Where one turn sends some rows of the set: a few examples, then the rows asked
leto: 77	160	-104	11	160	-53	104	-12	61	29	190	-221	104
Pobu: -190	-26	7	-373	-19	-136	-178	19	-48	225	197	-56	49
Latut: -47	143	66	-164	-70	-8	88	-6	-59	132	112	-136	89
buzo: -142	-107	-59	-146	315	-173	-394	-44	-23	90	97	-29	82
Sot: -46	-72	-44	-10	456	-88	-158	-131	56	8	183	-178	-5
Pepi: -142	-82	-51	-197	209	-178	-421	6	12	132	58	-35	56
zitun: 68	123	-98	51	164	-9	105	-68	69	23	170	-179	106
Kop: -164	-127	-29	-217	302	-133	-360	-47	15	171	51	-33	58
Zalim: -12	-66	-75	32	437	-105	-116	-94	55	-1	216	-189	43
bine: -170	-41	31	-328	-69	-149	-156	60	-15	221	225	-94	60
lifid: -54	-145	-41	10	432	-97	-187	-78	50	37	166	-170	-18
tar: -53	90	64	-183	-87	-42	74	44	-84	157	142	-121	131
zik: -55	80	44	-177	-103	-31	95	-3	-24	153	201	-112	138
kam: 9	168	-102	73	197	-14	77	-85	84	36	185	-192	76
gusa: -66	-69	-137	3	452	-82	-146	-111	88	66	179	-146	3
sufog: -79	138	86	-154	-75	-26	90	-20	3	158	195	-159	124
pozek: -182	-60	-21	-348	9	-170	-224	52	-63	222	189	-30	97
lig: -37	123	65	-67	-86	-14	79	18	-46	115	126	-152	89
vudof: -162	-58	-63	-208	268	-163	-410	-59	-1	111	76	-26	43
Paru: -155	-34	-5	-341	-34	-150	-234	22	-9	209	157	-12	137
Fuga: -132	-161	-24	-190	304	-150	-372	-66	17	116	95	-23	94
Mimim: 56	117	-161	53	209	-59	47	-17	107	24	208	-231	27
ril: 61	167	-127	-5	208	-45	84	-54	97	17	193	-234	43
nalip: -168	13	29	-365	-24	-139	-207	36	16	246	142	-66	119
pido: 2	-85	-133	7	432	-93	-134	-107	106	19	194	-150	50

zitun goes to -> pido
Zalim goes to -> buzo
gusa goes to -> Kop
Where do these go?
vudof goes to -> Pobu
lig goes to -> Mimim

Where one turn sends some rows of the set: a few examples, then the rows asked
ritu: 168	-245	115	-37	-203	56	172	107	-101	110	-104	-154	69	-12	83	-24	4	-42	-176	92	-79	-77	-1	-15	33
surul: 211	-84	-118	58	-70	-3	-128	-31	-42	-77	12	-137	-28	5	83	-128	98	177	190	33	-33	-26	-222	75	19
nezo: -44	-20	-21	9	33	4	191	10	72	-36	-23	-32	133	-163	-115	140	27	159	100	137	258	-234	45	-3	-45
tano: -75	-30	-66	6	-49	88	43	185	135	-159	26	-4	-55	119	-57	-62	-196	-79	-165	6	-96	186	10	13	49
dape: 23	-82	-93	-8	-122	226	-70	82	27	11	-53	-5	270	0	89	-25	21	220	-215	30	86	-9	-17	77	161
gid: -38	-200	112	-49	53	-76	-61	-159	-26	-53	-37	-118	-17	27	137	-50	-1	120	184	82	154	174	46	23	-151
dobef: -31	114	64	178	143	-58	154	-10	-69	-39	229	-120	120	-78	89	-86	-39	77	50	-54	116	-205	30	-152	136
Vagu: -17	11	173	124	-108	-11	-41	30	-39	-23	-39	-32	120	134	-11	-147	-71	-222	-202	29	52	-175	-185	-32	53
Kogo: 107	-96	271	-73	21	-108	-45	60	-154	69	74	31	-91	113	37	-34	-157	-45	94	-208	-97	-82	6	29	21
lisuk: -9	75	-36	152	24	97	25	54	-68	-18	-19	46	149	53	62	29	142	-33	-293	16	190	226	-80	-29	29
Medev: -18	135	28	90	-173	59	64	26	-107	106	-99	114	-81	125	-5	110	6	-26	-81	-21	-180	-106	-164	70	-165
getav: -46	111	-78	33	-10	102	24	104	-121	-52	-148	-110	262	-236	-149	91	-103	151	11	-46	-13	-6	-139	22	29
soko: -128	20	95	73	212	31	52	-30	-51	-20	-40	138	-30	208	42	-271	-80	95	-23	19	-6	104	106	24	-61
Lavo: 44	196	-96	-97	63	81	-62	-119	-53	80	21	7	96	-44	-162	-152	97	-70	100	82	164	108	-42	-118	-151
kif: 108	-68	10	148	103	-114	32	5	-38	58	19	-94	167	-110	-3	63	-133	-198	-77	-57	159	92	179	-130	144
lofuf: 185	-15	-213	-69	-177	100	33	-27	32	-146	61	85	-53	-80	41	-78	37	-29	-149	187	-42	-34	-24	144	-56
Vebim: -97	-72	80	0	-335	33	29	28	6	98	-28	58	-75	-14	90	127	-15	27	58	-1	-9	-104	-232	-39	1
vaza: 96	114	59	-67	236	-9	20	72	-2	-110	0	-162	-22	-71	17	-83	-12	-36	297	118	31	-98	169	6	-19
rinof: -44	30	-18	-34	84	74	-93	39	-66	12	29	103	-123	-9	-45	248	-52	102	294	-155	32	11	43	-20	-55
Tole: 38	-160	211	-112	-163	-33	22	-66	-86	134	82	181	-88	-12	124	-63	-18	49	100	-19	67	-215	-32	-11	43
bib: -56	-288	45	-54	104	-1	110	89	-19	-180	42	-8	276	8	61	23	32	106	-212	150	27	-53	19	-54	-9
senu: 24	50	-294	-63	65	75	-91	30	38	94	55	-196	-2	-97	57	18	-76	-94	164	-28	-22	60	124	-113	-71
gon: 58	-3	166	-60	-30	-60	28	5	-135	42	-49	66	-72	102	-18	172	-135	-177	-73	-79	-131	12	51	107	-218
galok: 65	-69	-18	-169	3	163	-73	64	43	-73	-28	-123	186	-130	102	-69	-107	176	155	108	-16	-172	126	105	119
pel: 33	-133	-238	42	202	58	37	132	-32	-6	57	-52	112	-4	199	-48	-31	81	-38	20	-169	-196	154	-45	27
kasuz: -27	-13	113	-21	62	11	3	71	-44	-104	20	-35	257	94	-206	-127	108	89	-61	55	135	92	-248	-142	8
mugef: 169	159	-58	23	30	33	46	-29	-128	153	-58	-69	187	-97	-147	-27	26	93	-261	-82	5	13	194	-6	-33
sosi: 28	204	63	110	219	-40	81	76	-64	-100	51	-115	-58	37	1	-6	117	-152	13	32	134	186	36	-89	-82
duvuf: -148	190	134	-6	-5	0	-130	-121	25	-63	127	101	-33	106	-68	54	-34	-89	-28	-61	196	-137	4	-24	-149
mus: 136	-98	-7	-80	-13	149	139	62	-284	105	-26	22	-36	-134	127	61	28	181	122	-36	-195	-36	68	6	-11

kif goes to -> dobef
surul goes to -> lofuf
rinof goes to -> mus
Where do these go?
senu goes to -> pel
gon goes to -> Kogo
vaza goes to -> galok

Where one turn sends some rows of the set: a few examples, then the rows asked
fizog: 36	115	-21	64	32	111	-40	82	-97	72	58	50	-308	-65	-226	51	435	-54	-120	-150	135	-2	-56	-130	-57
Ses: 169	133	110	205	-6	-194	-24	133	-100	12	-121	225	-172	-85	-268	62	10	23	46	-192	17	47	-102	11	-87
boz: 28	21	24	2	113	-44	1	47	-90	15	32	35	-150	15	-130	-16	543	-100	-6	-116	173	28	1	-31	7
feni: -73	117	15	-69	-100	-228	15	199	-235	107	158	34	-147	-35	174	26	63	30	122	-132	134	8	-399	-126	35
tezas: 170	-55	36	1	210	124	62	65	124	44	-152	6	-130	21	-70	-208	100	-143	-25	-49	36	-65	-247	-180	-75
Kuv: 290	102	130	96	-19	-176	33	182	-12	79	-57	141	-238	-93	-166	-102	75	-69	126	-229	61	62	51	50	-76
kiv: 65	73	-67	82	-101	-21	-123	2	-65	7	112	-35	-222	-34	32	48	-55	-261	-129	93	-129	61	-29	-5	56
modek: 0	18	0	2	76	-18	-119	76	-212	133	65	-38	-130	-25	-70	167	464	-9	73	-236	184	43	-100	28	56
Gusem: 60	-43	-26	-9	-115	-68	-61	-17	-94	27	84	-61	-110	27	-27	-14	-9	-409	14	92	-24	73	12	-25	89
vizev: 247	-59	-15	-64	77	-70	168	125	-148	-87	-8	161	-30	-31	-90	-229	9	153	114	-128	-9	-41	-181	-48	7
sota: 225	192	-104	-61	-176	-63	124	122	-146	88	-119	117	-63	-8	-1	-63	-73	31	59	-262	114	-158	-283	-54	15
Lar: 65	213	13	30	15	-22	61	-57	-136	107	-36	7	-272	-118	-56	-59	-6	-120	-21	-181	53	-27	-431	-346	-4
Bobas: 89	113	-60	34	-42	-4	81	-26	-150	84	131	-20	-43	-65	-171	33	-105	222	22	5	198	127	-331	23	60
zot: 151	60	-63	-175	26	54	168	57	-94	-82	-81	-129	-264	20	-63	-119	120	-28	-180	-105	-157	-37	-60	-19	-18
silum: -75	7	-50	-91	253	36	40	123	-140	14	37	88	-149	27	50	-136	46	-50	284	-181	156	58	-330	-120	168
deva: 49	43	-105	-104	-100	78	-106	3	-351	117	79	-32	-38	-10	-75	13	-19	93	134	-9	251	-12	-290	48	71
kila: 19	102	195	111	126	-233	-153	47	-46	254	-19	48	-371	47	-76	64	165	-23	-40	-32	-79	146	-171	-66	14
Val: -31	210	-31	-2	-57	23	122	-57	-113	-33	170	-99	-106	-25	-245	-88	-52	132	-126	-66	68	-55	-236	-92	-1
Busit: -111	108	-92	66	23	-19	-150	-28	-62	3	182	15	-107	7	-9	51	-145	-209	-34	9	-58	75	-68	49	100
riben: -42	-74	-76	-13	5	24	-124	-2	-143	22	162	-64	-122	7	-48	64	-110	-316	123	-18	9	104	-50	44	138
lom: 55	100	20	-76	-68	-71	217	72	-22	-22	-36	-98	-186	-93	-158	-68	-62	121	-258	-131	-41	56	-114	-93	12
beva: 250	56	-4	-112	-43	-143	84	127	-141	16	-9	74	-22	-56	85	-142	-4	156	86	-296	2	-70	-237	64	88
Kov: 14	171	-11	130	145	-21	-112	68	-24	48	-14	85	-82	-16	113	-11	42	162	-49	-83	-9	4	-459	-65	83
Zeg: -91	-92	70	155	91	-235	-106	124	-75	242	84	-50	-292	188	-45	28	88	-36	139	-181	174	3	-101	45	-3
tifi: -66	137	8	-255	-28	119	146	142	-132	-53	46	-48	-143	-182	7	-103	288	30	36	-68	176	35	-224	-107	93
nuna: 112	105	136	77	75	-130	-117	4	-18	160	-13	167	-462	151	-171	-43	192	-194	-41	-24	19	-25	-204	-118	99
fusi: 168	-49	-133	13	46	-19	-14	-96	39	150	71	43	-175	-10	-5	14	-36	-263	-150	-7	27	144	16	-109	178
tif: 258	62	-125	-1	-55	47	209	127	-162	-6	-95	181	-115	3	-162	-134	-63	40	110	-102	87	-114	-240	-149	-67
sez: 96	-6	-113	-206	-7	7	-5	52	-262	73	-179	124	-18	32	6	-13	19	-8	136	44	285	91	-208	63	164
zorop: -89	231	-18	58	8	-8	-95	35	-130	200	99	42	-115	-25	-184	124	371	-13	-53	-227	201	5	-118	-82	-34
mir: -168	47	75	182	216	-187	-36	89	-66	92	13	59	-382	142	-93	133	111	-10	136	-5	102	78	-169	-29	64
mimup: 205	65	53	101	-185	-89	57	184	32	171	-56	-67	-139	-11	45	-91	137	-38	-165	-23	-17	-13	-334	-181	-124
lif: -92	169	84	89	66	-181	-128	123	-98	262	88	80	-455	120	-78	58	56	-26	40	-134	45	-60	-100	-140	86
Kevir: 78	-187	-117	-24	-1	-27	-55	56	23	100	91	60	-74	59	3	99	-28	-227	-88	35	125	94	-2	-4	235
damus: 138	28	-115	-289	-7	-29	19	46	-244	88	-140	6	-18	134	94	-149	184	-126	75	-11	92	12	-77	101	26
mados: -16	70	-9	-171	-69	146	97	177	-97	144	25	-106	-33	-168	-36	-131	238	81	-18	-26	152	74	-149	-125	-142
Nuguz: -1	-71	-178	20	-43	-119	18	39	-70	108	260	70	-133	53	17	176	-67	-165	-53	-6	95	178	-92	-12	189
pavon: 162	90	119	23	-9	-169	-16	230	-81	-7	-129	198	-200	-56	-122	-3	67	-92	232	-233	198	-40	21	75	117
Rup: 229	84	-98	-291	7	-9	227	114	-72	74	-175	-13	-226	33	56	-130	100	-126	-23	-86	28	105	-21	21	63
Dulub: -2	-14	-151	41	-22	-123	-8	-72	-107	94	128	84	-210	-46	-22	116	-102	-193	-196	-65	7	171	-58	-157	167
bukeg: 75	-140	30	-125	-86	-37	173	259	-106	108	-46	-57	-200	21	-33	-207	128	-239	142	-125	149	23	-192	-255	-18
rer: 69	7	230	19	-45	-153	-160	81	51	291	-71	14	-370	54	-114	-74	173	-235	-35	-98	151	82	-142	-18	30
Gib: 12	81	-71	-57	16	135	61	25	-135	114	-154	-110	43	-117	-25	16	249	67	-61	-57	81	94	-309	-62	-161
nezod: -74	-46	93	92	45	-73	-41	136	33	139	-14	2	-422	134	-122	17	122	-213	163	-75	324	27	-151	25	77
sufol: 71	-183	29	-89	103	-41	3	333	5	52	43	6	-48	74	162	-93	163	19	127	-6	103	-20	-236	50	-33
nofo: -14	188	-63	-141	61	100	137	-29	-147	-69	-94	-53	-55	-101	27	29	306	1	18	-87	109	74	-382	-37	58
mefa: 108	-192	126	140	85	-166	-121	22	-12	123	-49	32	-320	202	-144	-54	216	-196	53	-75	136	22	-201	63	20
pabi: 182	218	48	155	34	-156	19	138	-104	13	-35	228	-183	-7	-179	141	38	-22	259	-182	133	23	-161	101	58

nofo goes to -> sota
fizog goes to -> Kuv
Where do these go?
deva goes to -> Bobas
Kov goes to -> Lar
kila goes to -> nuna
riben goes to -> Nuguz

